Each path below is one point turned by a fixed rotation once a step. After each direction that follows a path, write how fast that rotation turns it, in degrees a step (0 if it stays still).
Each turn is a multiple of 5 degrees from 10 to 175, or 0.
Each row of a path follows its step; steps can be skipped.
Rotation 1:
step 0: 73 -94 138 -23 -372 55 16 -234 -169 329 -24 -96 -107 -11 -181 -32 -266
 59 354 -62 209 314 285 -49 -30 172 53 17 40 124 35 -94 -152 55 -61 46
 -334 64 4 93 -20 0 -26 15 -100 275 -127 183 9 -110 61 52 -29 8 -307
step 1: 168 24 -124 -81 -188 -236 102 169 -73 269 16 -83 140 -27 -137 -224 122
 -305 -90 -409 101 -109 252 -82 -91 6 -9 87 -226 83 107 50 -25 -292 -118
 130 -63 58 86 -283 129 -147 211 -185 242 150 -32 92 2 212 48 4 -100
 -161 56
step 2: 112 86 30 -148 54 86 339 378 103 168 -80 99 125 -25 49 -123 -135 -39
 -248 7 -284 160 109 -290 104 34 -322 198 -11 -116 -68 -118 -5 -243 50
 -18 66 171 -162 94 38 -57 33 -127 -158 6 263 -50 -108 57 -140 -20 247
 150 -283
step 5: 9 71 65 51 -110 128 -324 76 -159 -271 -316 -23 63 -20 81 204 -396 -44 81
 -11 -22 250 -212 -308 84 18 18 94 -60 -245 6 -169 168 -14 178 -26 -31
 -61 43 5 -62 151 -176 -21 -225 41 90 -152 -207 -18 41 38 407 111 7
step 7: 86 65 70 -72 132 66 -94 149 -51 193 -123 -280 -254 -29 -113 34 218 -68
 225 -94 65 -311 315 -149 -308 -13 92 159 -73 82 -118 81 -90 -141 152
 -139 246 -39 245 -136 -102 -196 171 -158 112 70 119 44 -303 125 245 32
 140 15 -123
step 8: -106 -119 -94 -7 -239 35 143 399 229 -93 62 -20 16 2 -5 -137 -279 12 146
 -19 -170 -147 27 -234 142 280 -14 -163 -5 -265 -283 -195 1 -197 -76 -51
 178 72 52 -40 -88 -79 -30 -136 -163 123 -134 223 -281 -238 95 -166 109
 -102 -159
step 12: -38 100 -100 131 160 108 -57 -238 -192 100 -69 -9 53 -214 -161 132 146
 -105 72 -105 39 220 -77 -187 -113 -1 -99 -188 -52 -3 122 -95 -25 -38
 -104 -184 100 -221 -19 96 170 104 -37 -125 43 120 29 29 -25 552 -182
 203 -273 404 36
step 15: -429 -1 112 213 62 30 -24 -259 -218 168 -77 100 -153 -42 -142 -73 -164
 61 246 -95 199 -361 -17 -129 53 -90 -31 -82 113 -50 -28 -24 13 -91 -278
 -40 -27 -295 43 3 73 -81 -274 -37 99 -269 276 211 -184 -45 -120 -129
 -149 -30 -4
step 16: 8 -165 66 82 -203 -115 -29 -146 63 99 117 -192 -178 -45 61 71 -314 -251
 76 18 -70 -140 187 33 -98 -157 66 145 -77 -35 335 -38 -4 186 195 272 49
 40 -69 -130 44 -336 -133 159 -40 -61 146 281 -96 -124 284 5 210 -214
 -231
step 17: 315 -96 -96 -212 -110 -27 -180 28 60 72 -204 -110 66 -457 -54 -4 -159 -4
 68 54 -49 230 221 -105 143 143 -135 -131 -76 -183 62 14 3 -253 -87 152
 -203 21 -248 -103 -118 78 -124 -143 190 51 -46 230 -14 -82 191 32 -332
 -199 -129
-5 -16 -20 -23 50 16 20 40 54 15 -31 64 -19 -10 -2 57 -30 28 -7 -112 -19
 6 16 8 -18 -62 -62 9 6 -75 -16 64 63 -30 -2 13 8 -1 -32 10 -4 -23 7 49
 16 4 -106 -28 -43 -23 62 122 52 -58 16 -> 120
73 67 -63 29 -24 10 92 -1 60 56 -36 57 -20 76 43 -80 17 30 37 -19 57 -24
 1 15 36 18 -18 45 6 21 -42 -40 -5 -73 -20 -95 63 22 38 -7 16 -54 38 35
 -9 29 7 42 -18 14 28 -13 -4 56 44 -> 60
-65 -16 43 11 43 -14 37 -71 -24 -76 3 30 -71 -2 23 -42 -53 64 -12 20 21
 17 -70 58 66 -39 11 40 17 4 59 -29 68 -34 67 -1 -65 -37 47 -55 11 -34
 10 -25 -4 -1 5 65 -26 -95 -46 12 11 -23 38 -> 65
3 32 -52 -43 8 -17 0 40 36 -41 9 -19 5 -55 -38 -38 -40 45 -4 76 6 -13
 -17 -24 -24 -14 -7 -58 77 -15 39 13 0 37 -1 -18 61 -135 23 -7 47 -11
 -76 29 26 6 33 106 -5 74 84 30 13 -16 -8 -> 10
95 -31 21 49 14 59 93 -29 -54 55 85 11 -12 9 -29 27 -41 -16 -114 37 -19
 -5 -18 43 -42 -37 -5 77 55 40 -25 56 -10 20 -17 8 48 -45 -1 50 -23 26
 28 -30 -49 -1 25 13 3 -51 40 -13 35 -18 -51 -> 155
80 -68 -3 -10 -32 38 1 64 -30 -82 -10 -36 44 -33 45 -9 -43 -6 -1 12 20
 -3 39 -51 -24 42 -74 -16 22 -21 1 23 41 -2 80 -95 -8 44 -15 15 -3 11
 -31 92 -64 -20 -13 45 31 -97 -54 0 -39 32 -20 -> 125
49 46 -46 13 75 51 -47 -3 -47 -4 48 56 33 51 39 39 7 -13 -3 52 9 28 -41
 -4 16 13 30 -1 -50 35 14 39 4 16 16 8 31 -19 48 -9 -74 46 -87 69 34 22
 -34 -6 -90 45 -111 40 43 30 45 -> 45
-10 25 23 2 -79 -68 -12 -82 -13 11 17 -15 9 -73 75 -3 -68 95 -2 -38 -87
 -48 7 -16 26 -18 -18 17 44 24 -67 28 -4 -4 -2 -29 5 6 29 32 -90 16 33
 17 -23 -2 -12 20 27 112 -73 35 -7 -30 -1 -> 120
